Rotation paths and how fast each direction turns (degrees each step):
Each turn is a multiple of 5 degrees from 10 to 175, or 0.
Each row of a path follows its step; steps can be skipped.
path 1
step 0: [ 0.82 -1.40  1.73 -0.63  0.41 -2.43  0.05  0.37  0.61  2.52  0.13  0.06
 -3.19  0.04 -1.56 -0.45 -1.41 -0.29  1.22  0.70  3.38 -0.76  1.13 -0.68
 -0.52  2.86  2.56 -0.53  0.26 -2.29  0.62 -1.05 -0.10 -0.01 -5.87  3.42
 -0.77 -0.54 -0.82  0.46  1.07  2.08  1.73 -0.28]
step 11: [ 0.77 -1.44 -0.33  0.89 -1.27 -1.60 -0.69  1.59 -0.01  0.52  2.51  0.24
 -4.13 -3.54  0.56  1.20 -2.03 -2.30 -2.11  0.35 -0.04  1.52 -1.01  1.13
  1.55  2.66  1.81  0.96  1.46  0.30 -1.01 -0.86  1.11  2.87 -3.12  2.21
  1.26 -2.15  1.07 -2.22  0.85 -0.21  2.09 -0.95]
step 14: [-0.42  0.86 -1.49  1.58  1.11  0.24  1.23 -0.23 -1.60 -2.54 -0.04 -1.01
  0.84  2.41  1.23 -1.86  0.47  1.22  1.48  0.51  2.38  4.26  0.80 -0.93
  0.27 -1.30  3.58  0.54 -1.59 -0.17 -2.63 -1.51  2.04 -1.19 -0.56  0.61
  2.04 -1.67  3.48 -3.00  1.23 -1.57  0.44 -2.06]
step 21: [ 0.19 -1.10 -1.54  2.32  0.21 -2.21  0.06  0.76  1.23  0.37  1.07 -0.39
 -0.91  1.14 -2.68 -1.74  2.37  1.81  2.12  2.66  1.04  2.30 -1.14 -1.68
  1.08 -3.08 -2.45  0.62 -1.96  0.54  0.05 -0.61 -1.59 -2.21  1.67  1.22
 -1.06 -2.04  0.21  0.50  3.38 -3.86  1.74  0.50]
step 22: [ 0.46 -0.13 -2.39  3.31  0.66 -1.14 -1.58 -2.22 -2.28  2.57 -0.44  0.09
 -2.90  0.20  0.15  0.96 -1.56 -1.27  0.41 -0.54  1.39  1.70 -0.75 -0.62
  2.36  2.55  3.56 -0.88  0.88  1.31 -1.36 -0.36 -1.55  0.96 -0.22  3.42
 -1.93 -0.73  0.70 -3.36 -0.81 -2.66 -1.05  0.91]
step 24: [-0.14  3.05 -0.45 -0.15  0.57  1.52 -0.63  0.27 -1.98  2.37 -3.68 -0.39
 -1.91 -1.92 -1.96 -0.61  0.12 -0.34 -0.33 -0.13 -0.21  2.27  1.10 -0.63
 -1.65 -4.00 -1.54  2.27  1.83  0.54 -0.02 -0.35 -0.54 -2.55  2.69 -2.36
  0.60  0.92 -3.27  1.55  1.33  2.37 -1.26 -1.09]
step 25: [ 0.45  2.99 -2.54 -0.30  0.00 -1.08  1.40  2.29 -2.04  0.14  2.35 -3.59
  1.61  1.07  0.94 -3.30 -0.09 -0.13  2.88 -1.38  0.94  0.76  0.27 -0.69
  1.95 -1.53  3.01 -0.95  1.26 -0.29 -0.56  0.84  1.61 -1.43 -0.87  0.01
  2.03  0.89 -1.45 -1.44  4.35 -0.56 -0.22  1.02]
step 29: [-0.24 -1.23 -1.27  2.25  2.47 -0.45 -1.35  0.47 -1.97 -0.26  2.25 -1.37
  1.30 -1.19  1.42 -1.70  0.20  0.82  2.55 -0.68  0.68  0.15 -2.20  1.98
  3.79 -1.09  0.66 -0.30 -2.81  4.88 -1.39  1.49 -2.87  0.90  1.02 -0.28
  0.22 -1.59  0.79 -0.42 -0.81 -0.32 -0.38 -2.93]
Speeds:
[-0.27 -0.04 -0.53  0.31 -0.25 -0.33  0.50  0.27 -0.12 -0.83  0.57  0.92
 -0.09 -0.35 -0.31 -0.95 -0.01  0.39 -0.27 -0.35  0.41 -0.83  0.35  1.11
 -0.14 -0.32  1.01 -0.39 -1.03 -0.51  1.19  0.49  0.64  0.06  0.48 -0.14
 -0.40  0.34  0.71 -0.09 -0.54  0.29 -0.25 -0.10]  130
[-0.05  0.45  0.08 -0.14 -0.35 -0.11 -0.58 -0.58  0.58  0.23 -0.58  0.06
  0.17 -0.09 -0.21  0.62 -1.22  0.55 -0.15  0.54 -0.62 -0.05 -0.85  0.20
 -0.78  0.90  0.65 -0.27 -0.13 -0.44  0.85 -0.28  0.69  0.68 -0.56  0.54
 -0.16 -0.45 -0.74  0.11 -0.22  0.27  0.02 -1.34]  95
[-0.65 -0.54 -0.22 -0.72 -0.19 -0.55 -0.33 -0.46  0.61 -0.47  0.10 -0.78
 -1.28 -0.35  0.37  0.18  0.34 -0.15 -0.48 -0.12  0.40  1.06 -0.23 -0.24
  0.18 -0.81  0.18  0.12 -0.65  0.23  0.16  0.21  0.41  0.04 -0.58  0.22
 -1.49 -0.60 -0.70 -0.02 -0.23  0.10 -0.57  0.69]  35
[-0.25 -0.16  0.12  0.20 -0.20 -0.73  0.83 -0.29  0.83 -0.03 -0.21  0.55
 -0.06  1.16  0.98 -0.62  0.03 -0.01 -0.35  0.18  0.10  0.36 -0.38 -0.24
  0.44 -0.58  0.08  0.16  0.16 -1.10 -0.01 -0.42  0.27  0.05 -0.59 -0.06
  0.21 -0.17  0.60  1.15  0.82  0.35  1.40 -0.09]  155
[ 1.34 -0.07 -0.08  0.19 -0.68 -0.82 -0.42  1.43  0.77 -0.08  0.00  0.05
 -0.13  1.14 -0.78 -0.43 -0.13 -0.60 -0.24 -0.55 -0.60  0.02  0.13 -0.06
 -0.13  0.13 -0.01  0.51 -0.25 -0.16  0.19 -0.10 -0.34 -0.06 -0.25  0.05
 -0.31 -0.10 -0.73 -0.97 -0.71 -0.45  0.79  0.34]  70
[ 1.32 -0.08  0.27 -0.16 -0.80 -0.09  0.56 -0.32 -0.04  0.82 -0.04  0.15
 -0.09 -0.08  0.36  1.46  0.28  0.21  0.49 -0.31 -1.01  0.64 -0.01 -0.15
  0.29 -0.11 -0.15 -0.07 -0.57 -0.40  0.67  0.36  0.48 -1.03  0.29 -0.81
  0.03 -0.01  0.77  0.45 -0.61  0.40 -0.52  0.19]  100
[-0.22  0.91  0.14 -0.85  0.37 -0.23 -0.09  0.36  0.59 -0.32  0.27 -0.16
  1.22 -0.28 -0.44 -0.24  0.60 -0.16 -0.80  0.06 -0.55  0.51 -0.08  0.24
  0.04  0.36  0.40 -0.83 -0.12 -0.69 -1.14 -0.43  0.64 -1.43  0.40  0.11
 -0.55 -0.15  0.15  0.10  0.32 -0.71 -0.29 -0.26]  65
